128 stands for zero in the data rows.
What is the hidden score of each row? Scores go from 0 to 30, and 15 is about the middle. The score is a weighted sum of the row's numbers plus the product of two more (or one squared), each taken from its middle value.
[168 206 127  93 105 150 135 133 111 153 156  95  53  85 128 143 109]: 14
[154 130 133 115  95 153 147 127 109  71 109  92 163 102  75  85 181]: 12
[ 68 125 118 120 159 104 112 151 133  54  63 148 171 105  90 148 118]: 17
[ 92 147 135 125 157 119 108 147 132  99  97 175 155 134  93 146  92]: 17
[120 133 132 151 165 130 102 157 141 122 113 116 144 150 109 123 158]: 19
[134 144 133 163 138 151 138 150 172 151 165 123 153 136 203 102  73]: 16
[182 139 152 133 103 127 144 144 105 223 199 138  88  92 160 167  98]: 21
[101 118 100  93 123  73  95 186 162 174 186 147 110 128 129 129 128]: 18
[150 148  96  88  96  61 102 123 173 137 113 125 142 105 185 181  88]: 18
[130 128  61  76  84  66  78 104 124 119 119 168 118  81 140 126 115]: 13
[163 111  65  82  79  80  95 126 111 153 156 143 105 106 108  89 140]: 9
[174 144  78  89  71  99 106 130 153 155  84  83  72 128 129 129 128]: 15
[219 115  88  92 109  83 123 134 145  93 145 126 126 101 127 109 137]: 17
[154 120  94  83 107  97 108 134 159 141 122 111 143 102 130 142 157]: 18
[147 144  70  88  79 100  99 129 124 119 142  94 128  89 100  94 122]: 9
[146 141  82  94 117 111 112 149 182 104 101 126 140  99  92 119 104]: 19
[158 126  99 107 134  93 110 170 148 139 111 153 133 108  98 130  84]: 25
[131  75  69 111 156  78  73 150 120 177 117 156 152 108 148 110  50]: 17
[142  80  54 102  98  63  61 142 216 146 202 205 100  86 176 118  43]: 17
[ 93  66  85 136 165  83  65 149 132 245 189 132 146 118 180  76  29]: 12
[103  87  97 163 164  84  94 107 140 159 174 172 176 128 129 129 128]: 14
[ 64 101 165 180 138  75  99 130 112 176 158 120 115 141 163 118  66]: 8
[ 80  99 147 143 129  86 106 136 190 174 211 165 129 147 130 166  66]: 13
[137 112 135 118  99  72 104 145 208 184 181 132 121 169 173 141 114]: 19
[ 94 130 143 199 168 124 151 128 166 138 162 189 125 144 179  71  93]: 18
[128 167 203 163 159  84 133 166 131 172 177 183 102 159 190 118  89]: 19
[120 141 208 213 176 167 168 149 136  78 146 158 115 141 177 170 102]: 17
[123  94 182 171 139 185 147 144  92  81 117 127  91 195 167 127 115]: 13
[128 175 255 237 145 133 156 115 107  88 130 157 123 141 154 133 151]: 19
[136 157 160 145 128 176 177 127 128 166 164 100  91 101 148 147 163]: 15
[100 152 175 178 164 127 128 135 135 136 132 124 114 152 167 177 101]: 18
[127 137 203 146 119 105 113 165 134  80  93 130 204 128 129 129 128]: 19
[112  91  83 134 148 102 127 132 111  56  43 143  96 136  80 147 142]: 11
[176 143 116  99 134 114 135 112 160 116 136 103  85  94 158 225 168]: 20
[255 234 171  66  99 177 182 114 118 166 162  38 128 128 129 129 128]: 16
[137 148 115  90 133 114 143 130 118 106  72  99 128 128 129 129 128]: 14
[113 173 142 126 118 125 162 147 140 147 126 105 152 150 136 201 160]: 15
[209 152 112  85  84 104 105 126 165 101 149 131 212 111 190 167 152]: 20
[ 99 121  74  88  77  62  98 144 170 184 112 104 119 123 129  95 152]: 12
[107 116  93 103 111 107  95 155 120 158  89 145 135 115 127 132 175]: 17
[161 140  77  95  65 112 116 102 121 102 122  92 109 146 135  95 217]: 14
[180 174 129 102 107 172 124 136 157 147 191 106  90 133 109 200 128]: 18
[107 143 117 134 125 167 164 110 127  83 153 131  64 109 163 131 125]: 14
[ 81  92 146 170 187 147 136 102 101  56  85 128 125 117  65 115 173]: 12
[ 59  97 255 196 190 151 154 128  86  80  82 128 171 110  87  94  91]: 12
[ 93 102 251 181 188  95 130 150 107 164 177 175 157 149  78  85 119]: 18
[ 68  75 160 233 167 177 121 156 132 126 162 227 208 169 127  59 108]: 13
[ 78  98 152 184 217 150 122 109 153 191 127 175  80 125  84  57  82]: 19
[155 160 107 120 116 140 101 126 154  98 205 140 103 108 179  95  97]: 21
[100 137 143 111 171 153 128 140 145  89 128 128 128 128 129 129 128]: 19
[143 143 101  98 100 138 137 104 124 131 103 111 127  98 143 117  82]: 10
[187 185  77  82  65 117 131  93  88 109  92  76 100 118  83 122 163]: 8
[169 138 118  90  89 123 127 143 135  77 127 124 144 141 148 126 129]: 13
[175 135 105 107  65 128 123 143 111 136 144 110 115 151 117 160 127]: 9
[ 93 127  83  96 102 101 106 159 126 158 113 119 189 132 156 117 159]: 13
[164 127  91 123 110 127 121 134 111 108 138 102 135 174  82 136 153]: 10
[ 94  99  93 106 136 132 139 135 164 120 127 128 128 128 129 129 128]: 13
[138 121 167 158 160 154 123 151 168 180 124 112 127 129  75  81 120]: 22
[175 133 150 128 132 198 132 112 106 116  72  93 120  97 142 119 117]: 16
[ 96 146 151 119 151 187 183 107  90 144 119 109  74 106 142 145 138]: 11
[124  98 149 154 170  81 144 114 126 141 195 123 127 114 147 136 132]: 13
[117 110 110 155 171 143 111 105 112  68 114 165 110 126  97 135 104]: 14
[ 96 105 147 181 145 131 104 157 131 139 104 128 128 128 129 129 128]: 16
[108  87 118 192  93 129 103 123 152  90 100 111 174 136  80 108 129]: 9
[ 79  95 110 126 157 110 110 131 140  70  80 171 147 140  88 101 120]: 15
[ 89  97 135 177 167 114 125 116 111  73  85 150 103 151  66  41 210]: 14
[100  85 148 133 168 130 100 158  98  89  84 129 107  97  88  95 186]: 19
[105  88 115 150 130 119 118 137 115 110 128 128 128 128 129 129 128]: 10
[138 105 131 113 114 120 117 155 132 105 116 143 162 109 145 126 152]: 18
[157 110  95 157  90  90  92 146 100 103 130 122 183  96 112 132  98]: 18
[ 78 119  98 128 106  80 103 154 156  75 167 158 161 103 173 129 128]: 12
[ 97 131 127 126 116  95 115 143 215 125 116 141 144 121 132  96 116]: 20
[118 144 211 124 146 134 105 158 139 124 120 122 133 138 149 129 115]: 22
[120 124 144 165 129 118 111 140 159 148 110 133 186 118 161 178 117]: 20
[105 134 109 183 160 117 125 163 123  87  74 139 125 142 179 146 154]: 16
[ 59 109 130 153 149  79 140 122 111  71  60 153 220 135  80 109 153]: 10
[ 97 114 157 127 163 105 151 117  95  63  67 143 131 135  99 168 144]: 12
[ 87 121 108 197 183 171 159 114  94 128 128 128 128 128 129 129 128]: 9
[ 88 116 234 119 151 215 142 124  65  78  80 121 122 124  83 151 152]: 14
[113 105 136 155 123 187 159 115  92  96  71  89 122 111  96 163 166]: 11
[ 75  84 115 143 172 108 128 118  96  77  65 116 106 118  76 117 128]: 9
[133 160  70  97 164 182 158 123 109 124  51  79 114  89 167 187 192]: 19
[100 141 132 116 151 188 148 104 112  81  73  87  86 101 114 162  95]: 14
[137 124 143 111  99 173 177 127 125 104  88 103  95  86 160 162 215]: 15
[ 88 117 101 170  84 187 142 112 101  74  68 103 167  88 118 147 199]: 9
[ 80 146 183 159 118 165 145 128  81 118 108 128 128 128 129 129 128]: 9
[ 94 103 137 173 140 112 155 124 103  66  82 105 182 128 129 129 128]: 8
[ 96 116 128 191 183 150 168 132  85  75  66 151 130 134  71 211 204]: 22
[ 97 120 185 136 185 200 141 137  77  68  62 124 167 147  65  86 175]: 15
[ 83 136 209 160 201 247 162 118  79  82 128 128 128 128 129 129 128]: 16
[115 135 168 154 187 150 186 112 101 110 128 128 128 128 129 129 128]: 12
